128 stands for zero in the data rows.
Here are some points, each followed by its number:
[129 152 129  97 146 104 107 153] 0
[111 126 111 106 122 120 115 125] 1
[117 123 117 138 115 126 122 124] 2
[174 102 175 134 114 128 177 102] 3
[141 112 141 135 120 128 155 111] 4
[104 126 103 162 121 134 144 126] 5
[133 137 133 110 138 115 113 138] 6
[198 161 199 165 189 190 171 163] 7
[127 136 126 145 134 137 140 136] 8
[121 120 121 121 123 126 119 121] 9
[157 141 156  97 156  99  91 142] 10
[133 113 132 134 121 128 148 113] 11
[ 89 102  89 148  88 123 112 100] 12
[145 150 146  75 161  88  82 152] 13
[127 141 129  80 144  99  88 142] 14
[ 98 100  99 128 104 126 136 101] 15
[144 130 144 102 143 110  96 130] 16
[153 117 153 134 125 128 153 117] 17
[122 109 122 143 120 130 153 110] 18
[102 105 102 129 107 125 119 105] 19
[160 108 160 128 113 127 163 109] 20
[140 107 139 136 117 127 158 108] 21
[158 128 158 102 147 108  89 129] 22
[107 106 106 125 108 126 114 104] 23
[117 121 118 134 121 128 132 120] 24
[141 167 141  82 163  83  94 168] 25
[164 139 165 151 156 153 158 140] 26
[125 119 124 134 123 128 138 120] 27
[136 148 137  92 150  99  98 149] 28
[141 187 140  72 171  69  93 186] 29
[125 112 125 124 119 127 108 112] 30
[118 135 117 102  92 138 143 136] 31
[ 86 115  86 163  93 123 121 116] 32
New points follow, each followed by the numbers of its two nearest points above by angle, nearest first.
[123 121 116 134 119 126 127 120] 12 19
[123 117 123 128 119 127 137 118] 27 15
[118 125 119 116 124 125 120 126] 1 9
[117 110 115 115 118 124 109 112] 9 30
[127 119 128 131 117 126 117 119] 30 23
[253 200 254 184 240 255 190 201] 7 26
[120 132 120 103 131 116 109 132] 14 1
[109 112 110 112 117 124 110 113] 9 23
[150 130 151 112 141 114 103 130] 22 10
[130 111 129 126 116 127 103 110] 30 9
[152 125 152 107 142 114  94 125] 22 16
[118 118 118 125 120 127 120 118] 23 19
[130 135 132  95 140 109  98 135] 14 13
[103 178 104 173 111 137 128 176] 8 5
[131 182 131 178 161 173 156 181] 8 7
[134 139 134 149 141 143 146 139] 8 26
[121 118 121 129 119 127 135 119] 15 24
[115 128 115 144 124 131 135 129] 5 32
[147 129 147 113 140 116 108 131] 22 10
[ 95 104  94  96 109 120 103 106] 9 1
[126 130 127  98 136 112  98 132] 14 13
[120 120 119 133 117 126 121 121] 12 2
[120 124 120 117 125 125 120 124] 1 9
[115 126 116 145 125 131 138 126] 5 24
